Here are some points, one per row:
[-29 -35  11  13  24  29 -24  -2   0 -46 -11   1  -4   7 -34  44  35  18 -13 -18  35 -30  54 -32  18   1 -31 -28 -14
 -49   9 -57 -25 -31  11  64 -15 -21 -46  10  -1 -20  63  -2   7  44 -20  61]
[-36   3  23 -24  29  -6 -34 -13  -8 -32 -42  11   9  26 -18  34   9 -11 -21   7  -6  -8   9  14   4  -5   7  34   3
 -64  16 -12  -7  -4 -12   1  -7   0 -20  -4 -13 -13  13  12   5 -11 -19 -33]
[ 66  16 -52 -24 -31  37   8 -10  -1 -27  80  75 -75  24  54 -44 -38  10  43  43  30  42 -35 -30 -20 -57 -36   6 -51
  21 -86  61 -34 -33  21 -18  21  20  24  98 -43   7 -62  49 -31 -84  53 -57]
[-14  -4  -2 -10   9  -3  43 -36  -5 -26  -5  -5 -28  -1 -61  14 -10 -16  -5   6   0 -18  51 -39  15  62 -53  -5 -25
 -18  60 -37 -54  38  35  18 -10   8 -20 -31  38  27  43  -4   1   1   1 -30]
[-19  35  57 -27 -16 -74  20  54  37  57 -44 -15 -31   1  -5  -3 -14 -31 -60 -56 -67   9 -36  76  45 -35 -14   7 -20
  25  10  17  47  -7 -28  13 -73  12  37  33  -1 -20  20  -4 -44  12  19  49]
[ -6 -32   1  40   8 -11 -23 -25 -42  -3   5 -10  42 -45 -12  56  42  38  28 -17  21 -10  39  14  -2  25  62 -23  26
  55 -29   6 -45 -30 -35  29  16 -63  -3  -1  53  17  28 -16  18  25 -41   2]
[-36 -47 -37  69  18   3 -10  -3 -57 -13 -24 -37  41 -24  15  31  22  38  29 -59  -5 -54  16  12 -18  22  33 -13  47
  50  -8 -38   2  14 -39  27   8 -43 -21 -35  41  42  12  -7  62   7 -19  27]
[ 46 -20 -14   2 -54  23  14  31 -38 -27  26  51  -6 -31  42   2   5   4  36  33  16  14  12   4 -31 -22  10 -49  -5
  -6 -33  44 -31 -63  23  19  45 -29  25  41   4   7  -1  30  10  31   9  -7]
[ -2  13  16 -24 -20 -14  25 -12  26  13 -14  16 -35  -7 -25  10 -47 -33  22  -8 -54  35 -23 -29 -25   1 -54  17 -16
  -6  32   4 -30  48 -12 -31 -33  13  -2  -5  29 -17  13 -29 -35 -34  -2  -6]
[ -4 -16  -5 -31  -4   9  44 -48  -9  -3 -20 -15 -32 -12 -39   1 -35 -29   1   8 -21   8  -7 -13  27  22 -55  22 -17
 -29  43 -30 -39  58   8   0 -12  28   5 -20  23  14  48 -18  -2  32 -11 -29]
[ 50 -22 -42  11 -73  22  50  30 -28 -33  43  44 -52 -59  56  33 -10  40 -14  49   4  17  11   9 -19 -31  24 -98 -13
  10 -39  45 -49 -66 -12  12  41 -18  26  -2  44   4 -11  83  -3  48  18   2]
[ 30   5 -51  19 -25   9  -1 -25 -25 -29  38  54 -26 -27  34 -42   3  19  37  19  16  15  32   3 -10 -31  -4 -24  -4
  14 -57  11  -4 -44  -3  11  29 -10  45  25 -22  18  -9  30 -24  -5  12 -14]
[-15  21   8 -26 -27   6  49 -27   4  20 -12  10 -13  -9 -21   9 -61 -38   4  30 -36  42 -22 -27   8  25 -45  25 -12
  -9  34 -33 -26  52 -12  -5 -22  29  -5 -11  22   1   8 -42 -17 -21  17 -13]
[ 38 -58 -24  59  12  13 -27 -23 -45   2 -31 -77  42 -21  -8  45  34  62  19 -42   9 -58  40  30  -2  32  52 -28  67
  63  18 -54  -1  25 -50  33  -5 -65 -29 -51  72  44  10 -62  40  40 -67  40]
[ -56   83   30  -25   11  -23    3   15    1   -5   10    0   -7   59    2   56    0  -65  -14   31   31    9  -58
   -7   19  -22   18   87    0  -41   26  -14   59   66  -32  -62   -6  -30   11  -26  -47   -3  -16   21   19  -81
  -20 -126]
[-40  35  51  -6  -7 -45 -18  60  29  42 -21   9 -30  -6   8  16  17 -11 -30 -18 -34  26 -34  30  20 -50  -2   9 -22
   8  16   9  61  -2  -7 -14 -45  13  63  17 -38 -28 -16   9 -25 -21   3  -6]
[ 36 -33 -41   5 -29  35   2  46   0  -5  50  37 -13 -18   4 -60 -28  21  21  55   6  17   9 -23 -38 -29  28 -40 -10
 -16 -50  41 -28 -39  52 -21  37  38  -4  15 -30 -26 -34  13  -6  19   3  -1]
[ -6 -37  -8  52  47  23 -59 -71 -15  41   4 -46  27  -2 -49 -11  21  33  48 -42  67 -31   8  49   8  19  27  38  42
  30 -15 -32   0  26 -26  42  31 -35 -38 -31 -24  47 -39 -65 -10 -34 -34  49]
[ 34  55 -14  19  34  45 -12  19  56 -26  58 -19  -9  68  32 -90 -13   9  42  36  16  30 -40 -72 -42  16  -4  74  -5
 -45 -36  46  12  34  64 -75  35  45  30  44 -48 -14 -79 -19   9 -41  64 -24]
[ -9 -13  -7  -3  16  11  13 -36  -5 -43 -14   7 -11   0 -61  16   4 -18 -13  15  17   0  29 -16  23  27 -14  15  -4
 -29  44 -46   0  -5   5  14  20  -1 -54 -15  -3  -7  39  24  18  36 -17 -18]
[ 18 -36   7  26  56  -9 -18 -38 -37  -3 -23 -42  33 -23 -12   0  15  37  15 -30  31 -47  27   4  -9  46  34 -24  47
  63 -12 -48  24   5 -34  10   9 -28 -72 -76  23  63   1 -56  48  15 -28  67]
[-28  18  56   1 -23 -40 -53  59   9  57 -14   9  29  -5  16   6  72 -13 -54 -12  -8   2  -1  11   3 -30  33   1  32
  10 -23  22  41   6   1 -11 -64  -3  18  28 -13 -62 -23  -6   6 -32 -13  52]
[-52  47  50 -27 -29 -80 -31  69  21  67 -45  -7  13  11  28  -9  51 -23 -80 -34 -36   9 -48  58  39 -56  34 -24   3
  32  -8  65  82   2 -22 -11 -61  21  86  24 -27 -58 -15   2  -6 -33  -5  46]
[-13  28  55 -45 -20 -34  60 -10  30  43 -36 -34 -33  -4 -31  13 -81 -58 -32 -10 -89  -2 -36  52  59 -24 -68  10 -38
  30  41   0  20  12   0  -1 -38  43  30  32  32  11  55  11 -75 -13  18  44]
[-27 -14   9 -20  18   5  15 -22  11 -28 -13  -6 -17  -6 -40  -1   4 -12 -10  22  22  -8   8 -13  -7  -7  -8  21  -2
 -17  39 -26 -13  24  14  -7  14   2 -18 -46 -23 -30  -5  14  35  35   1 -24]
[ 29   8 -19 -21 -26  33 -24  39  41   3  40  -4  38  59  53 -44   4  18  -1  21  47  13  15   0 -35  20  26  -8  -2
 -49 -32  19   1 -28  31 -12  37  12 -46  35 -21 -28  -5  -2   3  -5  40 -31]
[ 24  -5  -7 -16  68  39 -29 -14  -4  21   6  36  88  -2  33  -4  -7   1  -2   2   1   5  41  -9 -32  45  22 -19  17
 -28   9  -6  14 -13  28 -19  44   4 -48 -51 -15 -24  16   1   1  69   4  11]
[ -6   8  25 -27  10 -30  41  -6  29   3 -34 -30  -5 -18 -38  16  -8 -33 -34 -23 -44   6 -25  23  64 -30 -35  25 -14
   8  39  -6  11 -16  -5   0 -44  20  23  -4 -19   4  28  24 -32   0  -2 -31]
[ 31  17 -21  24  32  48 -20   9  49   7  41  -9   8  61  47 -81  16  -3  23  25  27  20 -39 -55 -45  26  -8  17 -17
 -47 -22  36  14 -22  60 -46  52  48  12  24  -5 -13 -70 -16   7  14  46 -20]
[ -3 -18 -56  19  -5 -20  -3 -11 -22 -28   2  -6  59   5  32 -13  -4  47  14 -32   4 -51   3 -23 -17  37  20 -21   5
  35  12  16  -1  -5 -24  39  -4  -9  -8 -16  14  59 -12  23  23 -12 -10  24]
Along one direction, these points spread out more than along any other. Take the direction at right angles to it along which they spread out most. Then take the direction at right angles to both along which they spread out most. Go by this last direction. How far along it is each point below, from 0 to 99? The average is 50, and the first point in the table lies past the average. One standard deviation of the points above along it is 16.
[ -2  13  16 -24 -20 -14  25 -12  26  13 -14  16 -35  -7 -25  10 -47 -33  22  -8 -54  35 -23 -29 -25   1 -54  17 -16
  -6  32   4 -30  48 -12 -31 -33  13  -2  -5  29 -17  13 -29 -35 -34  -2  -6] 66
[ 50 -22 -42  11 -73  22  50  30 -28 -33  43  44 -52 -59  56  33 -10  40 -14  49   4  17  11   9 -19 -31  24 -98 -13
  10 -39  45 -49 -66 -12  12  41 -18  26  -2  44   4 -11  83  -3  48  18   2] 32
[ 46 -20 -14   2 -54  23  14  31 -38 -27  26  51  -6 -31  42   2   5   4  36  33  16  14  12   4 -31 -22  10 -49  -5
  -6 -33  44 -31 -63  23  19  45 -29  25  41   4   7  -1  30  10  31   9  -7] 37
[-28  18  56   1 -23 -40 -53  59   9  57 -14   9  29  -5  16   6  72 -13 -54 -12  -8   2  -1  11   3 -30  33   1  32
  10 -23  22  41   6   1 -11 -64  -3  18  28 -13 -62 -23  -6   6 -32 -13  52] 22
[ 34  55 -14  19  34  45 -12  19  56 -26  58 -19  -9  68  32 -90 -13   9  42  36  16  30 -40 -72 -42  16  -4  74  -5
 -45 -36  46  12  34  64 -75  35  45  30  44 -48 -14 -79 -19   9 -41  64 -24] 61
[ 31  17 -21  24  32  48 -20   9  49   7  41  -9   8  61  47 -81  16  -3  23  25  27  20 -39 -55 -45  26  -8  17 -17
 -47 -22  36  14 -22  60 -46  52  48  12  24  -5 -13 -70 -16   7  14  46 -20] 55
[ -6 -32   1  40   8 -11 -23 -25 -42  -3   5 -10  42 -45 -12  56  42  38  28 -17  21 -10  39  14  -2  25  62 -23  26
  55 -29   6 -45 -30 -35  29  16 -63  -3  -1  53  17  28 -16  18  25 -41   2] 37
[ -6   8  25 -27  10 -30  41  -6  29   3 -34 -30  -5 -18 -38  16  -8 -33 -34 -23 -44   6 -25  23  64 -30 -35  25 -14
   8  39  -6  11 -16  -5   0 -44  20  23  -4 -19   4  28  24 -32   0  -2 -31] 56
[-40  35  51  -6  -7 -45 -18  60  29  42 -21   9 -30  -6   8  16  17 -11 -30 -18 -34  26 -34  30  20 -50  -2   9 -22
   8  16   9  61  -2  -7 -14 -45  13  63  17 -38 -28 -16   9 -25 -21   3  -6] 34
[ -9 -13  -7  -3  16  11  13 -36  -5 -43 -14   7 -11   0 -61  16   4 -18 -13  15  17   0  29 -16  23  27 -14  15  -4
 -29  44 -46   0  -5   5  14  20  -1 -54 -15  -3  -7  39  24  18  36 -17 -18] 71
[ -56   83   30  -25   11  -23    3   15    1   -5   10    0   -7   59    2   56    0  -65  -14   31   31    9  -58
   -7   19  -22   18   87    0  -41   26  -14   59   66  -32  -62   -6  -30   11  -26  -47   -3  -16   21   19  -81
  -20 -126] 65
